In the data rows, the value 128 means zero.
Some points:
[ 87 128  97 142 126 126  78  89 143 143 112 131 122 144 140  95 134 146
 154 116 118 135 150 110 124 116 170 160 155 157 143 176]
[155 124 101 100 126 133 145 140 103  97 153 158 145 144 171 149 114 101
 101 169  95 155 165 114 100  96 147 136 110  89 107 107]
[216  99 149 142 160  76 160 173 178 167 122 104  15  61 197 145 184 154
 118  72 243 141 204  66  15 161  47  77  18 109 181 129]
[151  66 147 161  73  86 145 156  76  69 116 106 189  93  76 156 105  66
   8 126 165 160 136  85 175 105 154 117  98 141 109 149]
[139 113 107 122 120 129 144 132 117 131 132 131 164 146 136 146 117  84
 166 120 117  74  93 126 135  85 159 112 129 124 121 123]
[139 119 139 161 159  95 112 144 105  92 120 125 101 171 129  54 164 115
 221 196 153 192 148 131 122 106 103 212  86 103 138 150]
[120  95 151 134 125 178  63 148 117  94 130  78 160  57 117 155  69 183
 171 229 115 101 118 147 118 195  61 144 149 117 173 167]
[100 145 130 124 168 104 130 115 109 118  43 132 141 136  54 154  95  77
 126 159  91  90 206 163 104 131  94  73 216 122 218 129]
[ 94 184 104  76  80 123 142  95 121  85  70 204  91 146 203 127 101 132
 127 146 128 140   0  73 147 196 171 119 133 147 133 146]
[149 170  93 105 113  92 156  38 109 167 146 131 150  90  90 161 137 111
  97  65 120 103  73 108 139 150 139  87 178 116 202 120]
[192 231  91  54 133 115 188 150 167 138  73  71 202 179 102 103 139 122
  60 155 186 205 150 135 171  97 106 194 121 137 215 181]
[148  94  93 116 151 121 114 156  51 107 134 140 117 114  99 178 127 135
 131 153 113 145 102 170 158 184 124 125 104 118  85  65]
[ 56  80   0 194 163  99 162 123 161  80 122  82 103  11 167 108 229  46
  96 168 138 112 152  96 155  82 136  64 165 134 155  11]
[179 107 184 145 176 123  58  96 170 118 103 196  96 142  96 223 129 159
 119  85 126 151 189  88 207 114 100 172 150 107 163 103]
[125 127 128  95 121 122 116 133  96  78  86 168 108 136 147 133 127  78
 125 103 132  68 116  85 139 145 152 129 118 150  79 100]
[ 88 119 196 184 175 174 244 106 133 119  71  75 120  69 229 102  90 173
 173 101 103 127  58 153 186 191  92  87 158 200  49 104]
[124 126 110 119 104 132  75 110 129 135 154  87 121 118 127 114 120 162
 149 134 124 130 145 112 140 141 145 155 108 118 147 124]
[123 152 128  78 128 110 134 109 100  96 108 158 134 127  92 114 150 139
 109 157 121 128 139 133 106 136 134 137 144 130 120 160]
[139 135 130 118 182 150  55  46 195 106  66  64  42 101  98 192 193   0
  64 108  71 175 120  80 117 164 148  89  86 132 108 255]
[117 107 113 196 161 135 121 140 141 118 166 131 152 124 114 136 107 126
 149  91 127 148 151 121 100 123 128 156 109 136  95 146]
[114  19 169 108  59 151 117  95 241 161  67 120  90 196 110  99 156  95
 105 154 112 177 149 113 189 120 136 164 138  25  44 160]
[ 77  27 133 116 154  38  76 253 183 126  58 255  94 175 125 115  75 203
  67  62 129  82 177 123 122 227 122  96 177 102 158 127]
[166  34 135 123 113 107 201 206  54 255 132  87  82 106 100 162 144 118
  75  76  38 103  66  91 101 167 110 255  92 146 163 105]
[119  67 157  21 101 237 189 190 127  46 120 101  50 109 154 164 117  97
 184  51 120 185 162 177  47  74 255 212 221 129 205  56]
[123  99 149  14 235 200 117 110 126 167 154 134 161 100   0  91  57 152
 135 176 105 155 133  71 136  75  89  52 119 183 140  99]
[ 52 171 112  83  44 115 182 130 106 185 111  99  91 113 120 146 117 145
 137  61 177 141 101  87  82  87  26 144 187 177  28 222]
[111 220 170 178  87 143 145 215 147  77  20  48 156 127 135 162 133 184
  28  86 129 231  64 112 192  98  62 109 149 106 155  70]
[114 138 120  90 135 134 162 125 130 156 132 144 105 148 144 134 161 147
 131 143 127  99 153 136 147 159 124 114 151 164  47 133]
[ 84 165 191  92 222  60  58 206 144 161 212 116  66  68 122 122 122   0
  99 164 128  52  34 145 118 143 161 181 254  61  30 102]
[104 195 163 228  97  84 126 116  50  75 122 150  61 160 127  43 107 109
 145  65 167 134 134 123  88 129 117 178 163 141 139 113]
[133 122 146 134 129 159  74 130 146 133 158 132 146 117 137  95 131 136
 126 121 138 117 113  87 167 117 126 141 112 147 142 156]
[186 135 193 189 120  88 192  98 118 161  83  77 191 160  70 110 215 192
 160  88 151   0 158  90 122 166 234  73 105  42  91  88]
[147  92 203 188 132 108 104  58 111  62 153  37 144 154  83 123 138 141
 181  72  91 191 121 146 143 197 183 147  87 162 105 110]
[181  54 140 222  88 135 110 146  70 142 113 161 209 114 183  38 102  85
 115 141 178 143 140  88 166  59 158 158 151  39 115 172]
[115 160 130 142 140 118 159 187  78 154  89  87 147 159 105  88 144 155
 109 153 155 172 157 169 147 117  93 110 205 151  83 157]
[146 137 166 106 197 220 163  51 106 110 112 128  10 122 131 112 105 125
 148 142 198 104 133 139 230 139 105 119 161  55 137 148]
[112 123 129 150 115 155 108 113 157 133 121 124 106 113  98 126 107 139
 128 121 114 106 144 167 121 119 118 167 141  99 140 161]
[ 90  11 154 108 187 161  59 192 136  57 137  88 179 107 171 113 242 139
 160  82 255 106   0 160 116 132 116 121  97 155 199 207]
[ 37 227 231  78 156 188  66 167  35 187 179 198 207 110 228 136 227 167
 103 116  86 154 128 146  63  86 129  79 100  25 153 111]
[138  91 132 132 151 197 115  92 101 151 159 137  69 130 189  72 109 156
  50 145 110 171 132  72 120 205 192  44 116 124 151 131]
[116 165 141 170 150 146 139 125 153 116 145 176 132 149 120 120 104 113
 163  56 159 126 131 109 129 110 132 133 151 119 167 151]
[146  83 237 138  98  84 179  37 105 127 151 164  90  72  98  71 234 152
 204 219  83 137 130   0 101  59 106 136 230 132 204  84]
[119 126 105  81 139 100 169 123 109 123 152 120 122 128 127 134 132 142
 107 125 122 141 148 125 116 131 147 115  86 163 107 128]
[125 137 124 126 125 129 158 158 114 121  95 109 155 116 118 117 144 132
  94 130 103 137 132 148 107 103 128 107 127 129 129 151]
[186 113 121 192 106 100 140  93  78 153  60 211 129 126 105 189 125  95
 192 190  95 159 107 244 104 137 169 105 120 187 110 136]
[131 116 143 140 143  90 131 155 173 169  91 131 179 115  71 184 159 144
 123 127 200 220 110 166  81 125 179 118 130 108  87  81]
[159 152 139 107  99 141 154 137 173  96  87 162 140  28 115 138 152 158
 125 136  83 124 139 139 141 113 129 172 130 117  70 127]
[124 144 124  92 142 131 156 146 115 117  99 106 145 127 131 105 157 165
  94 126 105 144 165 149 134 103 105 134 147 152 108 162]
[106 104 123 115 116 129 169 165 126 105 135 133 143 151 174 100 143 135
  93 173 127 136 100 130 124 123 128 121 121 131  95 122]
[131 158 111 102 141  78  92 115 136 120 185  43 189 196 182 230 210 148
 162  45 122  81 200 119 173 148 158 101 245 142 107 133]
[134 181 116 111 131 159 165 201 125 100  76  82 170 118 103 110 163 191
  85 120 125 170 131 166 158 146 124 115 158 137 123 151]
[135 168  54 124 230 146 156  96  99 158 170 155 205 117  97  79 169 172
  21 121 136 227 138 133 165 194 138 185 164 100  80  28]
[131 144 144 104 109 143 150 118 113 123 142 150 176 105 120 100 117  92
 126 140  89  79 142  72 107 125  99 109 121 101  91 122]
[149 132 117 118 116 116 142 145 123 135 114 122 145 139 137 137 122 138
 111 124 121 119 108 136 130  94 121 119 122 127  96 123]
[ 97 100  55 161 126 145  61 112 121 121  95 103 156 125  98 115 104 114
 151 115 158 122 102  97 129 121 137 133 133 125 195 108]
[131 134 136 101 101 110 141  75 161  79 146 192 194 135 146 141 160 106
 146 126  73 141  75 100  27 169 131 124 129 137 117 144]
[168 153 138 161 145 149 197 109 182  66 209 184 121  90 154 104 105 185
 128 115 133 104 186 100 144 141  93 177 114 139 136 159]
[135 153 121 152 135 147 114 115 136 130 158 142 125 145 139 105 108 135
 157  94 120 136 146 156 117 119 133 137 123 102 126 152]
[120 115 108 191 142 146 194 129 134 151 174 191 118 165  85 101 100 114
 148  93 112 136 103 147 158 150 159  68 123 127 159 201]
[154 107  96 156 162 172  90 132  83 151 132 103  73 212 167 157 128 123
 146 177 141 143 166 214 115 138 109 102 112  77 139 140]
[140 145 107 123 179 179 135 160  99 107 149 121  87  97 121 108  56 104
 114  41 132  60 163 129 172  83  94 150  42  63 140 141]
[153 102 113 109  93  93 132 111 151 115 146 179 110 133 150 147 116 101
 101 183  98 107 108 116  94  95 121  94 103 149 101 126]
[143 165 160 136 113 255  64  86 135 188  83 196 100 223 110 103 176  90
  51 117 167  73  80 123  79  21 160 112  87 255 105   9]
[147 141 127 131 114 115 149 149 110 108  90 117 158 105 119 127 122 136
  87 132 113 156 100 144 105  97 120 119 113 137 130 150]
[131 118 101 115  60 158  53  88 179 143 121  42  89 168 153 110 146 149
 109 164 110 112 122 150 133 161 122 168 109 116 135  76]
[125 126 136 131 119  88 138 133 119 135 122 162 194 136 137 161 161  98
  85 148 114 141 115 125 130 160  98 123 145 106 152 143]
[105 105  64 133 109 166 119 182 186 148 148 193 131 112  62  73 210  90
 255  33  82 213 137 182 127 119   6  60  93  91  71  83]
[134 145 150  99 108 145 157 154 133  85 126 144 134 106 119 151 104 114
 144 143 135 115 143 113 128 123 127 118 114 143 101  97]
[114 133 127 176 143 129 146 101 122 144 151 161 110 166 119  94 113 114
 151  80 172 132 110 144 146  80 120 126 135 111 133 179]
[152 145 123 130  89 154  80 100 174 144 122  75 132 155 165  78 120 127
 115 142  94 119 127 129  90 159 122 155 116  70 114 130]
[204 180  75 120  72 127  92 110 187 129 171 213 108 103  29 145 118 162
 130  85 196 129  44 134 131 166 119 125 129  77 145 115]
[117  80  97 212 213 139 139  87 116  57 167 224 119 164 151 179 100 209
  54  72 122 128 118 117  87  69 114 197 116 129  94 193]
[ 39 156 152 185  82 176 219 156 229 162 166 188 123  81  89  92 179  98
  79 214 158  51 160 232 131 190 191 184  75 158 224 159]
[152 106 182  85 102 125 115 131 101  77 153 192 121 143 133 194 110  45
 162 166 130 101 161 113 120 131  94 142  84 146  96  70]
[179 185 111 102 102  55  94 237 210 155  86 189 140 135 208  98 114 159
 187 148 110 100 158 122 243  61 174 148 128 194 128 101]
[ 18 104 179 160  60 106 112 181 178 198 192  55 113 146 110 171   0 154
 143 149 153 185 169  62  75  77 171  39 145 132 148 126]
[156  91 135 111 146 118 145 123 109 128 132 143 143 133 162 151 126 131
 146 167 131  99 118 103 110 137 130 131 121 146 113 111]
[160  85 128  73 106 126 152 119 134 118 172 144 127  93 106 169 150  92
 182 151 141 113 132 147  96 126 151 126 141 149  72 155]
[118 106 106 109  98 147  82 127 146 139 147 135 120 127 130  83 130 171
 139 175 119 134 137 133 120 178 127 112 134 173 150 170]
[113 112 146  92 116  99 140 135  69  86 128 135 159 126 103 164  89  94
 186 143 156  94  97  78 121 158 123 126  64 125 126  84]
[ 51 131 114 188 130 195 110 172 156 110 114  85 169 231 120 118 146  53
 128 124  69  96 215  58 100 249  37 200 113 196 148  96]
[ 92 135  84 136 106 122  78 105 142 136 143 119 129 121 133 130 120 160
 163 133 143 128 140 129 123 137 170 137 129 145 138 157]
[155 100 154  90 164 120 105 153 112 150 100  99 138 149 135 122 168 147
 150 142 128  79 127 132 188  84 130  80 106 169 118 140]
[145 168  71 107 121 172 187 117  94 132  56 110 137 150 165 156  96 154
 126 183 225 136 191 123  96 157 137  49 139  66  74 127]
[224 163 137 178 103 163  67 157 119 131 137  80  99 121 103  76  78 118
 134 162 184 105 125 143  56 175 116 144 171 122 110  88]
[193 124 100  39  90  41 110 146  15  97 181 113  84 140 150  63 150  77
 108 102  87 103 163 174 144 137 110 117 140 189 165 164]
[127 162 109 112  41 119  43 108 131 107 158  43 116 115  89  97 107 180
 143 154 136 111 108 132  83 167 134 158 100 129 128  98]
[119 200  81 177 202  88 179 225 139  59 173  66  13 231  46 203 188 247
 135 225  42 117  33  88 139  47 145 133  97  94 137 139]
[211 112  78 146 109 172 134 128 186 203 255 124 158 163 210 182  95 115
 160 160 179 202  96  90 185 168 105 144 208 167 155 127]
[107 122  94 149 136 128 106 146 112 114 179 117 123 145 119  95  67 137
 125 125 136 123 132 116 125 144 160  97 111 138 138 150]
Along one direction, these points spread out more than along any other. Where along it does each point below lie, from 0 to 99? 50 is the average, and the first point above lies past it. One standard deviation of the points above along it is 16.
[114 116 150 152 163 162  75  92 111 169 123 116 149 119 106 108 113 147
 151 136 122 112 146 128 166 120 139 154 101 161 143 149] ~ 57
[165 128  93 149 156 105  97  75  74 166  18 151 121  81 205 203 108 164
 159 132  92 111 102 170  71 104  84 159 182 152 184 110] ~ 52
[132 129 125 111 109 131 146 139 109 103 123 132 148 104 121 157 105 121
 117 140 107  99 107 141 128 124 116 108 116 105 127 111] ~ 50
[142 179 189 234 135  87  37 106 160 133 210 105  84  28 139 139 116 121
  60 149 141 110 181 201 114  83 101  77 144 189  81 133] ~ 57
[153 151 142 110 132 148 148 189 148 110 101  99 185  83 108 150 124 139
 104  90 120 114 138 130 179 128 137 125 130 171 114 138] ~ 28
[130 137 137 131 134 127 166 136 107 132 100  98 134 143  98 128 128 130
 108 105  96 140 130 158 125 113 143  89 144 143 107 148] ~ 35
[ 99  12 170  73  72  76 179   8 183  87 198  92 155 213 156 125  78 127
  57 107 122  49  84 255 128  60   0 108 147  93 169  41] ~ 62
[150 171 178  87 255   0 150  96 242 138  95  74 166 125 189  39  25  86
 155 107  69 181  93 170  78 135 183 117  75 138 153  81] ~ 48
[137 138 123 149 128 150 118 120 132 141 159 149 134 124 106 137 105 130
 137 101 159 131 128 134 116 128 136 146 132 121 155 173] ~ 55
[160 103 101  84 107 111 148 113 120 112 156 130 137 150 145 113 135 128
 118 126  81 106 161 146  81  96 165  92 117 145 118 137] ~ 60
[106 168 117 146 157 140 178 113 147 175 125 125 186 171 179 233  90  21
 215 170 128  63  95  73  96  97 117 155  88  95 152 143] ~ 68
[140 136 129 102 138 134 179 144 106 170 113  99 127 125 118 130 149 142
 145 131 139 133 128 168 149 109 136 109 139 140 132 145] ~ 36
[ 88 125  63 135 111 106  86 118 110 156  91 142  85 149 110  54  97 141
 161  99 110 138  93 101 139 120 133 110 112  62 132 123] ~ 53
[ 98 173 201 156  43 116 109 126  75 144 189 157  74 131 169 166 144  79
 138 104  84 204 150 161 255 179 143  72  63 104 201 111] ~ 55
[ 66 130  59 132  69 151  66  73 125 158 111  68 130  28 163 148  94 185
 161 109  55 103 167 135 158  95 160 191  63 103 107 136] ~ 55
[  0 130 142  60 149  19 145  26  81 158 110 146 122 122 116 166 124 150
 123 171 255 158 175 147 167 137 142 212  62 154  88  82] ~ 50
